(in the rows, 128 means zero)
A state moves one step at a time under one of 6 hidden systems, and each row is a state written as 18 numbers. Each run below is a few steps of one system.
R, run 1 (11 x 18):
[[113 121 161 151  94 113 156 196 112  94  91 168  88 156 148 129 126  99]
 [109 142  71 119 118 112 167 160 145  60 121 101 103 151 113 163 102 136]
 [105 129 104 124 104 173 142 152 158 116 213  87  97 117 109 106 107 116]
 [103 140 184 123 119 166 136 134 171 156 181 163  96 127 138 171 101 156]
 [ 96  96 174 115 190 166 172 145 104 138  96 124 104 122 127 153 141 167]
 [ 90 112 139 166 123 107 182 170 145 146  85  88 107  97 163  95 141 126]
 [123 138 161 111 110  66 131 155 197 108 131  66 122 137 111 143 119 140]
 [171 122 178 120 131 147 144 151 140 100 147 107 103 112  69 123  78  96]
 [113 163 176 157  82 149 162 142  85 105 135 150 104 101 146 180 106 101]
 [101 113 120 140 132 130 166 184  96 107 153 115 107 185 138 180 158 130]
 [126 126  70 151 165 131 174 148 178 132 161  90  68 131 150 131 111 120]]
Y, run 2, 11 rows:
[[120 120  65 152 126 109 124 127 164  78  99 102 110 156 108 160 139  75]
 [ 97 113  48 134 119 140 110 131 185 103 159 168 111 139  87 123 128 116]
 [117 110  96 112 111 142 142 168 119 117 179 190 135 127  72 109 110 160]
 [168 102 129 130 121 125 183 184  90 159 149 122 148 116 106  84 102 161]
 [127 108 166 143 135 110 175 168 138 185 135  56 133 123 160 107 138 158]
 [ 97 103 204 146 167 118 130 131 176 172 112 101 107 126 137 158 157 126]
 [115 141 178 144 171 126 105  79 154 137 114 160 110  69 109 156 130  99]
 [142 193 149 129 114 113  95  97 106  94 165 151 111  80 127 136 108  86]
 [192 167 114 127  85 126 109 119 110  95 170 111 132 159 140 158  97  89]
 [167 127  62 120 131 170 134 114 147 122 152  91 117 190 157 159 102 136]
 [106 112  85 118 150 173 148 141 145 130 112 160  85 171 170 129 118 168]]
T, run 3:
[[162 141  81 144 156 140 121  64 156 146 136  98 146 135 134 197 123 125]
 [149 152  92 128 157 113 136 137  79 116 128  96  90 141 201  78 137 115]
 [129 129 140 142  82 121 162 162 150 158 109 158 129 165 182 156 108 174]
 [158 112 132  98 174 134 153 119 134  97  58  84 135 139 100 151  97 161]
 [135 131 144 144  76 140 132 141 118 106  83 130 120  89 135  48 104  89]
 [ 81 136 151 153  73 100 123 131 140  93 100 149 147 123 100 200 149 103]
 [146  84  83 132 180 117 120 152 117  93 126 154 119 148  56 117 145  89]
 [102 155 120 115 110 128  95 129 156 123 171 209 106 102 128  88 109 139]
 [106 132 163  86 127 158 109 128  89 116 192 118 145 160 100 186 147 159]
 [150  86  84 149 165 200 132  94 108 178 146 124 147 108 117  97 134 120]
 [ 68 170 122 124 128 105 109  92 123 147 127  97 131  95 195 113 169 156]]
P, run 4, 11 rows:
[[145 115  39 136 162 105 117 118 145 102 100 125 123 116 103  75 131 100]
 [123 140 101 115  74 170 100  99 155 143 140 176 151 111 141  86  95 159]
 [152 117 134  92 149 164 125 104  46 121  91 125 176 137 121 124 133 170]
 [145 111 130 188 125 128 161 116 102 171  87 103 150  72 142 100 142  87]
 [ 89 113 124 140  94 113  75 120 131 158 162 135 177 140 114 116 195 111]
 [183  96 118 115 181 144  74 100 139 125 106 162 124 167 109 106 131  94]
 [152 178 140 137 125 122 112  78 117 143 146 179 130  59 141 126  95 121]
 [164 145 144 104 111  92 116 153  50 132 168 104 164 148 150 100 140 139]
 [191 110  70 178 132 123 149 118 133 170 126 109 147 155 155 156 125 102]
 [ 86 165  56 131 122 120  85  74 135 105 147 115 137 111 143 133 162 113]
 [152 136 123  98 107 134  87 124 117 100  73 157 125 165 171  69 113 131]]
Q, run 5 (11 x 18):
[[113 165 180  87 110 116  80 109 117 125 168 135 144  85 123  85 128 149]
 [190 115 162 140 117 139 156 148  49 132 118 117 158 136 118 137 119  99]
 [123 108  89 171 158 125 136 102 138 160 118  54 133 119 149 128 169  92]
 [ 87 159 115 118 105  84  84 132 134 108 175 149 133 170 143 174 173 133]
 [193 129 124 123 169 127 114 127 124 119 115 205  98 160 145 133  96 118]
 [124 158  99 125 147 124 130  77 118 106  74 116 135  52 133  92 107 136]
 [107 132 125 128  50 116 145 175  87 108 115 109 156 143 152  92 135 141]
 [150  68 113 154 120 169 138 129 158 180  94 139 152 179 135 149 134 139]
 [ 59 113 108 101 184 147 112 111 155 100 126 120 109 129  93 153 160 154]
 [118 124 179 102 134  97 112 180 116 130 161 189 106 118 119  73 128 146]
 [195 115 123 142 140 133 163 114 104 159 125 130 171  88  86 126  89 143]]
Y, run 6 (11 x 18):
[[145 125 132 136 164 126  93  97 216 159 155 157  97 129 126 141 114 113]
 [118 170 157  97 124 160 115 105 146 106 163 175 107  91 112 146  80 156]
 [187 157 152 131 111 138 163 150  70  95 127 141 104 119 136 132  78 103]
 [170 152  84 159 112 101 172 137 139 128 120  71 117 145 184 148 102 120]
 [109 120 112 116 148 113 124 146 206 111 119 107  81 186 150 153 129 140]
 [115 104 123 130 136 152 129 129 186 122  90 214 105 121  91 141  96 139]
 [119 155 120 123 118 109 166 142 109  87 118 161 117  58  94 104  86 147]
 [157 135 143 151  82  78 157 189 116 108 139  97 119 126 123 101 113  92]
 [146 105 111 154 114 113 152 143 198 153 150  63 140 152 108 170 127 123]
 [ 91 100 134 127 178 174 137 129 191 140 166 122  79 123 103 143 130 128]
 [112 138 157 152 138 147 147 139 122 151 160 217 100  76 121 137 108 122]]
F, run 7, 11 rows:
[[109  98 153 134 148 150 195 174 112 144  99 164 112 126 127 152 116 177]
 [146  97  59 146 141 138 169 142 165 141  95  83 120 160 154 120 115 138]
 [112 136 138 126 122  89  97 122 193 137 158  44 125 138 136 120 156 117]
 [143 113 204 144 142 131 101 127 144 158 172 148 129 126  87 165 139  80]
 [156 127 123 182 153 116 164 127  91 134  87 185 120  72 120 136 115  84]
 [108 150  98 148  83  93 176 182 100  80 111 114 110 120 152 119 115 116]
 [135 138 110 103  85 182 127 128 155  84 167  70 117 159 114 149  92 122]
 [108 128 151 104 183 184  95  71 134 117 124  91 109 100 117 116 140 114]
 [ 77 105 200 134 146 132 130 148 138 145  75 180 104 104 137 112 147 136]
 [140  88  92 145 126 109 166 167 173 125  83 171 129 154  95 154 102 151]
 [150 108  49 138 133  98 123 143 160 118 149  71 134 144 101  84 138 107]]
R, run 8:
[[117  77  92 169 110 149 127 152 153 147 145 100 130 172 123 127 167  77]
 [116 154 122 131 163 103  91  94 207 106 142 144  82 120 126 159 123 100]
 [114 141 167  75 164 137 106 141  84  92 146 152 102 102 118  71 125 153]
 [143 126 116 138  76 133 174 164 107 148 100 176 149 121 158 108  93 175]
 [111 105  93 132 111 143 146 108 143 134 117  60 180 147 101 186 145 156]
 [123  93 140 166 145 147 106 123 173 159 168 111 111 116 100 112 155  64]
 [116 170 189 122 157  77 101 117 143 114 124 180  93  99 137 153 126 119]
 [145 122 133  97 155 110 154 173  46  97 107 137 131 133 123  93 126 165]
 [156 139  68 167  70 125 179 141 129 148 128  99 156 121 157 122  97 135]
 [126 126 130 120 117 147  95  95 170 134 181  64 149 165 112 187 144 118]
 [146 107 170 140 183 172 105 121 136 148 145 169  79 127 123 118 130  75]]
F, run 9 (11 x 18):
[[147  83  63 117 177 153 130 132 143 163 183 133 133 139  89  96 130 154]
 [111 127 123 141 144 112 140 131 138 200 167 101 143  82 160  72 148 165]
 [115 122 152 154 124 115 167 153 128 185 183 124 140 136 147 188 148 158]
 [180 135  86 172 162 132 155 116 125 164 150 119 108 146 180 169 122 101]
 [150 183 159 139 137  65 134 130 127 118 136  77  95 114 192 132 120 110]
 [172 141 209 118 117 127 136 151 102 103 128 105 114 158 130 178 107 107]
 [173 126 135 137 137 159 128  89  89  97  47 112 137 119 129 142 113  83]
 [ 79 144 146 121  89 108 104 129 115  69  55 121 128 129 135 115 152 107]
 [114 114 130 100  79 155  89 137 162  77 118 174 130 168  73 143 111 118]
 [128 110  77 102 165 147  94  97 138  99 115 159 137 105  65  83 122 127]
 [ 74 108 133 112 115 120 121 160 121 141 144 158 140  95 111  50 150 161]]
Q, run 10 (11 x 18):
[[134 158 170 109 130 129  79 130 145 105 149 157  74 128 156  78 116  93]
 [159 154 163 155  96 118 141 100  98 119  75 159 161  72 117 157  98 109]
 [132 122  83 158 121 113 181 163 122  99  97  58 111 137 142 124 126  96]
 [ 93 122 113 146  74 120  96 121 214 158 137 135 138 156 150 134 143 133]
 [122 127 134 101 137 165 121 129 139  79 118 186 103 163  90 190 101 137]
 [121 124 155 133 171 139 147 142 145 124 102 140  73  70 129  57 104 113]
 [112 146 151 139  65  98 158 142 127 134 129 109 176  73 101 133 115 158]
 [164  87 112 136 113 162 163 172 140 131 163  79 122 189 120 144 114 116]
 [ 90 120 144 132 149 170  86  77 192 156 162 116 113 121 125 151 150 113]
 [103 162 190 111 139 111 121 149  89  79 154 163  96 117 111 171 131 117]
 [201 132 152 160 157  92 161 146 135 158 114 125 106  98 147  93  91 104]]
T, run 11:
[[117 104 160 109 159 100 120 149 101 168 176  73 157 129 120  96 179 148]
 [163 122 125 149 124 108 111 100 186 201 164 108 156 110 140 116 123 133]
 [164 179 135 118 155  78 113 101 131 120 158  58 120 135 170 154 128 120]
 [193 132 109 166 114 117 166 163 119 153 155 119 103 157 182 132 101 100]
 [132 158  99 135 141 124 177 124 171 109  98 111  90 129 165 180  79 159]
 [129 115 142 111 125 156 165 178 115  83  88  87  87 162 148  97 103 128]
 [105 105 165 156  83 168 145 135 168 128  60 165 116 116 121 138 104 112]
 [ 83 116 171 124 154 114 131 135 110  72  72 125 115 102  75 146 152  97]
 [103  93 141 157 113 113 122 176 132 131 146 185 124 101  70  79 147  86]
 [ 86 139 137 109 135 109  93 115 173 116 183 158 130 109  67 166 141 138]
 [146 113 130 105 163 157  94 131 103 132 222 117 116 146  96 107 144 106]]
P, run 12 (11 x 18):
[[149 122  61 162 153 118 178 123 140 166 129 163 141  87 125 142 101 161]
 [ 89 129  90  98 130 150 117 118 114 129 171  67 140 114 135  63 155 159]
 [150  95 151 135 112 205 122 113 132 156  85 124 130 173 171 121 119 125]
 [ 90 141 158 146 154 118 119  78  98 127  77 139 150  85 124 185 168 121]
 [136 119 174 131 121  66  99 165 133 122 110 119 126 114 117  53 151  89]
 [175 112 131 130 108 119 103 123 181 166 170 175 160 154  87 162 105 137]
 [157 149  96 104 175 144 116  94  89  83 176 100 118 107  85 140 116 110]
 [146 153 122 160  76 152 149 153  95 131 152 147  99 120 190  90 103  93]
 [109 124  92 134 137 106 135 139  86 150 132 156 158 170 166 172 170 172]
 [137 115  81 134 190 103 134 110 157 134  78  82 109 113 152  81 139 130]
 [102 153 150 114  64 144  91  89 190 149 127 120 149 114 154 114 109 158]]

Which system made each run below?
run 13, 2 rows:
[[146 168 144 163 123  92 132 132 141 126 183  84  94 113 159 150 124  69]
 [128 161 110 126  93  87 101 151 142  98 178 139 109 190 162 166 140 114]]

P
run 14, 2 rows:
[[144 114 152 126 125 136 131 145  56 140 146  55 162 160 143 125 167 115]
 [125  92 116 153 158 156 112  93 131 185 123  89 148 159 165 141 181 116]]

Y
run 15 (2 x 18):
[[151 132 135 111 124 120 144 169 130 157 234 125 123 132 116 115 106 155]
 [179 111 179 128 144 155 165 152 134 188 167 108 124 148 145 140  97 157]]

Y
run 16, 2 rows:
[[152 109  64 148 112 110 175 167 149 111 121 130 137 165 103 179 100 137]
 [ 76 129  40 127 130 148 155 125 154  89 134 113 110 101  98 119 120 139]]

P
run 17 (2 x 18):
[[127 122 136 104 136 142  87  96 200 105 116 138 115  98  69  99  97 118]
 [ 89  81 147 122 167 126 133 161 117 122 123 155 128  95  57  91 158 130]]

F
run 18 (2 x 18):
[[ 98 112 173  88 132 133  68 110 116 126  85 167 149 137 131  78 159 150]
 [142 115 182 123 120 114 101 114  82 158 121 165 192 110  98 131 154 139]]

T
run 19:
[[102 115 136 131 137 105 147 118 116 182  98 106 179 117 154 139 163 197]
 [130  93 140 122 155 124 101 103 162 145  90  46 151 131 114  99 161 115]]

P
run 20 (2 x 18):
[[109 169 210 114  66 121 126 155 113 101 148 124 119 132 146 157 111 134]
 [155  82 105 164 139 175 169 129 122 130 123 119 140 130  66 178 123  88]]

T
run 21, 2 rows:
[[173 140 170 143  91 139 145 120  90 165 164 127 170  87 116 133 103 124]
 [152 147 150 125 158 129 147 122  96 141 172  30 120 137 165 147 137 123]]

Y
run 22 (2 x 18):
[[106 171  73 104 103  81  78 100 133  86 121 129 146 118 144  95 138 140]
 [133 110 127  95  70 138  87 156 121  79 124 143 153 191  90 115 133 119]]

Y
run 23:
[[128 131 169 135 141  72 114 128 160 120  92 187 129  77  78 131 117 120]
 [141  88 100 148 123 110 164 194  86 107 125 169 136 136  72 108 127 107]]

F
run 24 (2 x 18):
[[153 167 142 101 156  56  96 106 137 130  98 103 137 143 183 115 134 163]
 [184 159 130 122  95  83 115  97 177 127 105  74 158 130 143 140  92 142]]

P
run 25:
[[111 128 138 130 161 120 163 145 130 125  61  94  88 151 199 128 133 149]
 [ 78 141 155 129 114  87 135 123 198 132  81  99 132 110 145 152 134 169]]

P
run 26, 2 rows:
[[134 159 127 161 111  49 129 105 179 138  96 108 146 113 149 175 130 123]
 [152 146  90 105 102 106 111 145 163  61 122 120 108 191 121 150  97 113]]

Q
run 27:
[[138 113 139 134  73  98 113 185 155  98 138 108 113 162 116  81 126  82]
 [155 157 120 116 107 134 123 116 170  74 138 157 108 132  87 184  67 115]]

R
run 28 (2 x 18):
[[196 141 162 117 166 110 119 121 159 169 183 138 122 132 132 148  92 146]
 [160 169 134 104 152 137 111  78 105  90 153  65 128  95 114 134 108 113]]

Q
run 29, 2 rows:
[[176  87  99 164 128 119 139 152  82 171 110 150 157 138 142  76 145 101]
 [113 173  97 150  59  81 137 114 132 131 143  97 176  97 147 150 129 143]]

F
run 30, 2 rows:
[[174 152 178 156 126  65 144 137 134 152  89 115 122  97 176 105 109 113]
 [155 145  92 131  92  89 130 109 152  96  96  65 165 150 117 172 114 127]]

Q
